(in the rows, 128 means zero)
Named turns come first, each shown by rows before and after it. Which turns, in which order, take the first row of each pair that follows to the second? Write the first one first, as in the answered first pair.
F:
[166 131 164 131 118 144 156 128 186 159 141 108 123 154] => [172 138 153 118 114 155 154 129 160 162 107 104  86 139]
[104 148 122 123 108 107  79 124 128 155  66 118 120 130] => [100 156  95 105 116 143  89 138  98 130  79 128 131 111]
[119 137 104 142 119  87 138 110  72 150  87 153  90 101] => [116 141  80 131 133 115 145 125  52 123 129 168 130  98]
D:
[159 131 134 148 116 153 193 113 158 146 184 123 132 158] => [155 131 164 178 123 157 149 123 185 148 151 106 119 166]
[124 110 170 115 109  67 122 108 147 165 126 121 152 154] => [117 111 173 120 110  62 114 111 137 164 114 125 138 145]
[147 132 104  78 102 113 132 111 139 154 119 104 137 130] => [145 133 120  94 104 119 112 115 153 156 108  93 135 135]
U:
[138 121 128 166 144 164 140 123 141 102 150 133 107 150] => [151 129  96 104 133 168 163 125 127 109 150 121 136 135]
[115 120 123 115 129 119 128 127 138 144  76 110  87 120] => [109 111 143 151 138 109 130 130 180 134 138 123 141 147]
[117 132  91 155 136 200  79 158 125 103 104 108 143 115] => [116 129  91 151 137 196  87 160 136 101 130 113 173 123]
L:
[117 122 149 156 127 111 143 128 145 120 150 119 120 140] => [121 123 141 127 116 106 147 130 148 131 153 108 138 135]
[110 119 133 153 113 127 158 133  59 116  85 139  98 114] => [107 118 130 150 108 106 175 125  60 119 106 149 108 123]
[166 116 138 140 114 176 142 125 174 120 155 151 121 143] => [168 118 131 124 106 172 146 121 176 122 157 149 128 141]
Now pairs of rows:
(two turns a pair)
[125 126 128 127 128 126 136 125 146 124 180 138 176 141] => [116 123 160 152 119  84 108 111 154 150 121 130 114 145]  F then D
[114 116 139 170 137 110 106 130 145 128 182 142 167 135] => [101 114 138 183 139 100  98 128 109 124 161 155 133 124]  D then D
[111 130 119 113 158 152  86 165 105  99 120 123 121 112] => [112 125 107 109 154 138 117 157 105  92 170 139 153 124]  L then U
[157 135 107 124 119 149 179 120 117 121 144 140 130  98] => [156 129 144 159 123 141 148 126 177 129 148 123 151 121]  F then D
[117 128 128 118 132 103 105 132 109 139 102 136 121 109] => [118 133 122  98 125 100 117 132 114 140 122 133 149 109]  U then U
[135 134 139 105 123 128 111 143 169 147 119  89 156 123] => [129 132 150 143 134 142  90 145 155 134  94 100 108 118]  F then L
[141 134 128 109 127 159 111 145 143 119 126 106 167 130] => [142 133 143 119 118 137 106 134 159 134 104  97 151 140]  F then F
[107 122 106 103 141 139 134 126 126 111 124 123 145 123] => [107 123 113 118 140 141 114 132 143 114 112 114 144 127]  D then D
[129 114 131 150 140 171 107 138 142 109 129 133 145 139] => [117 110 134 166 144 155 104 130 134 106 129 150 130 144]  L then D
[121 131 140 159 142 133 129 147 101  93 139 168  98 139] => [137 134 141 120 130 146 134 156 152  99 169 140 170 152]  U then D
[142 113 137 144 143 145 134 134 167 121 146 134 126 145] => [153 120 125  97 133 153 133 144 160 131 113 110 123 128]  U then D
[130 132 104  50 116 125 143 125 119 162 115 104 164  92] => [125 135 118  81 133 172 101 147 126 146  90  88 150  83]  F then L
[112 111 113 149 144 143 144 118 107 110 138 160  96 130] => [122 118 101 122 139 143 152 119  98 113 131 155  99 120]  U then U
[142 135 147 166 153 185 105 123 150 139 103 101  95 131] => [146 135 131 135 152 194 118 132 167 135 145  95 163 134]  U then L
[134 119 128 139 131 130 113 131 116 110  90 112 114 109] => [123 113 139 162 138 118 108 130 132 103 125 124 141 122]  U then D
[120 129 121 102 119  97 135 123 108 138 106 134 121 115] => [126 127 119  88 125 123 142 132 130 129 137 127 163 122]  F then D
[104 138 153 143 103  73 107 140  97 132 132 130 151  98] => [112 138 147 135  98  68 125 135  97 139 135 128 153 104]  D then F
[174 139 111 136 107 165 181 111 113 137  99 143  36 144] => [176 141 103 106  94 140 208 101 118 148 130 147  66 150]  L then L
[101 121 113 106 116 117 111 145 112 132 162 124 153 119] => [ 95 123 129 135 124 131  79 151 111 126 126 116 121 115]  L then U
[151 131 127 144 145 125 135 110 135 162  90 122  91 155] => [158 132 104 119 138 119 166 100 119 159 112 132 102 154]  D then D
[117 136 156  99 124 124  83 147 141 148  80  92 145 105] => [ 97 132 141 133 138 114 110 132  73 126  92 149  86  97]  L then D
[137 119 145 128  98  77 181  86 149 152 198 139 184 170] => [160 133 154  86  77  72 152  78 148 193  92  85 127 144]  F then L
[137 124 137 152 116 136 145 114 163 129 144 109 132 157] => [138 130 141 155 119 140 133 113 145 134 113 106  97 146]  U then U
[119 133 103 116 141 137 143 126 105 106 142 138 144 114] => [125 132 104 130 140 145 150 120 104 106 139 144 127 120]  U then D
[123 131 108  51  80  97 179  95 105 138 128 129 129 126] => [144 139 134  64  91 165 113 127 160 133  76  75 136 126]  D then L
[145 133 111  80 116 144 161 140 114 110 125 127 113 106] => [151 131 129  92 117 150 150 145 165 116 145 110 148 128]  D then F
[126 145 139  89 104 141 111 131 156 143  86  76 135 115] => [121 140 145  94 108 136 117 129 178 142 118  80 171 135]  U then U
[104 125 128 172 146 122 117 133  94 103 148 162 117 124] => [124 131 122 118 136 140 129 139 134 112 173 131 189 132]  U then D
[132 137  88  94 129 116 141 111 102  94 149 119 140 128] => [137 140 105  83 124 118 121 119 130 102 136  91 160 129]  F then L
[122 125  98 116 131 154 159 101 127 108 166 166 139 154] => [125 116 130 131 114 108 149  81 161 143 123 147  96 166]  F then F
[127 125 117 102 126 140 132 148 115 128 103 111 132 116] => [119 116 124 134 141 157 125 155 112 107 129 129 134 122]  L then F
[161 122 104 123 101 151 175 114 159 102 155 122 178 147] => [156 129 129 138 108 177 107 134 168 104  85  82 152 132]  L then D
[111 144  97  89 109 163 111 114  83 116  80 135 110 114] => [101 131 136 183 127 159  87 114 126 107 106 154  92 153]  D then U
[153 132  89 191 151 166 155 105 124  97 137 152 134 118] => [165 138  76 129 133 152 173 100 131 117 145 133 179 113]  L then L
[103 115 126 160 113 147 100 111 139 158 138 132 157 129] => [101 116 127 158 117 150  95 110 125 163 110 128 129 122]  U then U
[149 145 115 141 105 179 205  84 144 115 164 151  93 138] => [165 151 116 115 101 199 193  94 161 123 133 119  98 132]  D then U
[125 131 130 117 138 151 114 143 142 123 167 113 198 125] => [132 129 159 133 128 124  92 131 177 149 128  94 168 142]  F then L
[143 113 129 144 105  77 199  86 119 131 173 157 120 154] => [166 126 145  92  93 112 153 113 185 152 128  82 176 148]  L then D
[125 128 160 158 138 137  90 133 162 135 118 110 118 152] => [135 137 141 123 129 145 100 132 136 141  82 100  92 128]  U then U
[149 147 109 118 123 161 112 134 126 117  94 109  97 101] => [135 136 107 162 141 160 123 132 116  95 136 143  98 113]  L then F
[127 131 137 158 130 149 119 110 173 147 117 132  81 155] => [122 134 105 136 124 135 158  99 118 139 131 159  68 141]  D then D
[116 124 122 151 143 149 109 144 138  97 151 128 153 123] => [105 121 136 171 139 115 102 132 131 112 122 138 113 126]  F then D
[124 104 128 105 108  76 115 129 119 138 100 109 151 110] => [121 106 127 127 120  94 102 136  94 125  80 117 121 102]  U then F
[143 135 114 111 148 166 131 143  93  93 146 133 164 107] => [144 129 137 117 140 142 115 136 148 112 153 115 193 129]  F then L
[141 138 151 143 134  88 131 137 148 130 118 126 154 106] => [141 141 138 125 128  89 144 134 117 129 100 129 129  94]  F then D
[104 112 119 160 154 151 113 150 111  88 135 153 126 115] => [ 98 106 128 168 149 126 120 139 118  94 146 161 126 126]  F then D
[128 123 112 131 155 189  96 150 145 104 164 128 151 122] => [124 126 111 152 156 189 100 143 110  95 140 148 103 115]  U then L
[142 128 109 149 128 154  88 154 137  95 129 134 142 133] => [137 130  97 131 126 145  97 149 127  93 148 137 162 126]  D then U
[120 119 160 165 128 124  97 123 157 133 126 134 125 149] => [108 125 127 138 124 106 138 113  91 128 138 165 106 126]  D then D
[141 123 127  99  89 128 161 125 139 149 141 125 141 134] => [135 129 118 127 105 164 141 134  97 125 112 136  92 116]  U then F
[128 102 166 156 144 161 142 108 139 151  76 116  71 147] => [137  98 137  99 127 132 199  95 146 162 153 133 144 161]  L then U
[161 135 139 135 117 144 150 125 203 148 146 109 126 163] => [151 139 126  98 111 131 149 130 194 155 151 100 161 145]  D then U
[130 140 107  95 125 120 163 123 114 141 177 145 156 133] => [147 151 119  95 125 150 122 130 120 152  86 109  95 122]  D then U
[127 127 107 115 125 154 159 128 107 123 120 133 120 120] => [119 116 120 145 126 133 161 117 131 122 152 144 128 142]  U then L
[152 142 131 114 112 145 150 121 163 138 158 109 181 154] => [142 139 162 184 125 145 123 121 172 129 142 124 139 167]  U then U
[142 131 137 108 128 151 143 117 136 128 105 147  70 132] => [136 126 143 124 130 135 163 109 159 123 161 160 111 155]  L then U
[129 133 106 177 125 189 142 141  98  96 152 162 129 110] => [144 136 105 157 121 201 143 147 130 104 162 141 166 119]  U then D
[130 146  86 120 167 171 116 171 112 115 178 135 181  89] => [116 144 117 160 175 171  65 180 131 116 139 120 159  88]  D then D
[146 154 129  87 130 156 115 154 181 122 152 105 179 128] => [131 145 147 176 144 153 101 137 140 112 102 143  56 133]  U then L
[102 124 113 123 123 138 118 140 102 130 105 127  75 115] => [ 89 118 110 137 131 134 137 137  97 115 149 152  93 125]  L then F
[127 132 139 160 136 135 123 130 125 123 114 129 102 149] => [126 129 123 132 130 127 152 128 119 120 155 140 142 150]  D then U
[152 121 132 131 110  90 147  95 159 156 124 128 125 147] => [142 121 132 139 114  83 137  96 145 158 109 128 102 140]  D then D
[108 121 134 155 147 134 129 137 122  96 150 140 147 142] => [114 123 124 117 134 122 144 135 127 111 157 128 172 137]  U then F
[133 126 120 116 117 115 145 118 118 131 140 139 131 110] => [125 128 121 136 125 124 136 121 107 123 132 147 111 109]  U then F
[122 127  96  91 133 135 100 157  77 136 137 138 171 107] => [112 117 117 133 143 124  96 156 102 132 169 152 190 129]  U then U
[125 122 126 126 125 117 115 125 163 134 129 119 196 122] => [119 119 135 135 118  92 101 113 140 148  79 119 134 111]  F then D
[118 129 132 152 153 162 137 132 128 113 180 139 156 135] => [125 137 113 129 148 175 134 133  80 115 126 133 104 108]  U then L
[114 133 135 175 165 175  93 137 130  88 137 133 147 145] => [105 139 111 162 162 159 121 128  78  80 145 157 127 127]  D then D
[124 136 128 108 121 137 125 156 163 112 154 130 177 106] => [115 131 136 160 129 135 112 146 123 107 104 153  84  94]  U then L
[139 131 116 104 129  73 113 124  77 168 102 111 104 111] => [129 126 141 157 140  70  93 123  95 161 103 127  87 127]  U then F
[106 114  95 128 129 155 185 132  66 131 179 178  89 141] => [137 112 145 150 129 198 141 153 186 144 180 122 148 180]  D then D
[122 104 109 128 142 128 127 125  99 140 121 128  74 114] => [123 104 103 110 132 107 151 117 103 148 147 137  92 118]  L then L
[101 117 151 158 137 108  90 137 139 116 118 132 152 119] => [ 99 121 123 116 130  95 119 132 110 116 139 143 168 107]  D then U
[127 135 101  77 125 121 125 153  53 126  94 144  98  50] => [127 120 156 203 147 137  95 144 104 112 103 162  49  98]  D then U
[115 135 104 107 128 116 144 136  89 115 155 141 166 105] => [114 136 113 126 139 148 105 151  85 108 114 125 138  92]  L then L
[118 127 154 169 154 142  64 158 147 108 147 132 166 111] => [138 142 102  66 127 136 111 148  95 124 129 122 163  78]  L then U
[127  87 190 161 132  71 130 110 148 168  93 125 119 162] => [141 106 121  87 124 110 182 112  57 153  87 137  95 120]  F then D
[127 138 101  90 130 103 147 122 108 140 121 147 130 120] => [143 134 114  92 124 109 142 121 152 146 130 130 154 141]  D then F
[119 118 148 163 152 144  94 126 139 123 129 123 136 124] => [129 127 125 118 148 166  98 132 125 125 118 112 150 107]  U then L
[ 98 153 131 138 130 117  75 110 153 113 114 121 112 106] => [ 92 146 128 139 124  88 105  94 154 118 154 143 130 119]  L then L
[136 127 117 110 121 113 165 114 137 131 172 139 134 142] => [145 135 134  99 119 139 119 129 171 141 123  98 144 134]  L then D
[112 123 129 125 157 164 117 145 138 106 158 132 178 125] => [106 124 122 143 159 167 115 140  98 102 115 149 103 110]  U then L
[137 130 127  83 119 101 123 138 152 159 117 103 154 142] => [132 136 132 107 136 133  95 150 135 147  76 104 109 133]  F then L
[124 110 136 187 132 155 156 120 151 104 206 131 146 155] => [166 132 104  83 106 194 165 132 145 131 143  78 153 123]  U then D
[145 134  86  95 127 152 146 128 124 125 153 105 129 123] => [149 133 112 116 130 151 118 130 166 134 139  84 136 139]  D then F
[127 126 111 113 141 177 107 162 109  91 139 125 166  97] => [117 124 126 142 149 172 101 164 123  86 148 135 166 110]  U then U
[140 132 124 134 131 168 144 126 120 137 110 117  76 117] => [138 123 129 134 127 149 155 128 162 138 177 121 149 142]  U then L
[ 86 138 123 152 139 131 118 139  89 103 164 105 183 105] => [ 93 131 157 177 131  98 103 125 142 130 152  89 175 131]  D then F
[128  95 102  93 153 126 147 164 111 141 112  94 150 120] => [121  87 118 125 162 119 143 165 141 134 144 103 168 144]  U then U
[131 174 109 133 136 159 142 125  63 106  95 119  43 130] => [148 167  97 119 127 148 205 105  88 108 181 143  95 161]  L then D
[135 139 107  96 127 113 125 116 133 110 166 125 153 118] => [130 138 129 146 141 130  82 126 134 107 116 117  98 115]  L then U
[125 124 119 117 107  84 164  99 147 142 144 120 127 152] => [130 136 122  95 113 133 118 122 142 139  79  80 111 125]  L then L
[150 142 151 146 138 151 120 144 121 143 157 148 161 122] => [155 145 139 123 135 155 126 147 113 145 153 145 164 115]  U then F
[111 123 133 193 160 167 102 120 122 106 142 142 131 136] => [117 126 144 198 148 154  97 111 131 125 106 131  97 134]  F then F
[121 116 120 128 154 120 103 147 137 135 157 120 137 135] => [115 118 127 132 147  99 102 139 125 142 131 124 104 128]  F then D
[ 96 136 129 120 120 134  90 155 103 115 123 104 153 103] => [ 88 132 125 127 118 125 100 152  86 108 128 122 143 103]  U then D
[140 146  99  65 134 170 113 157 128 119 128  90 203  94] => [116 144 127 114 149 155  55 166 116 122  67  85 150  81]  D then D
[156 123 121  86 135 177 124 137 129 144 101 121 149 121] => [142 118 138 139 151 178 115 145 152 124 136 141 158 144]  L then U
[128 120 134  87 123  99 130 114 138 151 104 105 131 117] => [119 109 158 136 130  86 119 113 151 151 117 122 120 137]  U then L
[125 123 157 113 140 117  84 130 131 150  90 121 148 127] => [109 119 143 128 145 101 106 118  87 136 103 155 115 122]  L then D
[135 142  98  85 127 144 152 120 108 137 127 125 135 101] => [138 140 121 115 133 180 115 134 140 130 105 106 130 110]  D then L
[122 115  88  56 112  83 129 132 118 143 140 127 186 132] => [104 109 143 172 148 122  44 151 143 123  83 123 128 142]  L then U
[162 128 120 157 134 169 149 130 152 104 179 139 144 165] => [160 129 146 183 133 155 106 128 159 116 117 119  92 164]  D then F
[145 126 122  92 123 145 140 132 149 144 139 103 161 129] => [134 133 113 118 141 175 121 145 107 120 112 119 112 112]  U then F
[143 130 148 143 132 115 116 153 145 116  90 151 122 124] => [146 131 149 118 123 100 128 150 160 128 104 135 146 130]  U then F
[149 123 148 137  85  79 114 119 161 171  96 103  86 125] => [158 130 130 108  78  91 120 123 143 170  87  96  86 114]  U then F
[105 125 153 134 160 111  35 164 156 117  52 104 156 107] => [ 99 128  84  66 146  86 131 135  48 108 102 166 146  75]  D then D
[109 133 130 190 163 144 120  99  88  95 145 167  93 138] => [125 141  95 108 133 113 168  83  60 116 145 165 106 120]  L then U
[118 140 135 135 111 122 148 114  97 110 139 144 128 120] => [133 135 148 139 110 139 135 120 149 114 148 120 158 136]  D then D
[144 127  98  79 127 147 157 113  98 127 127 132 144 119] => [139 121 137 120 135 145 117 123 171 130 141 113 181 150]  F then D
[124 119 118 110 142 123 147 126 130 129 160 137 185 122] => [126 117 143 130 147 140 107 139 162 129 128 111 180 123]  D then L
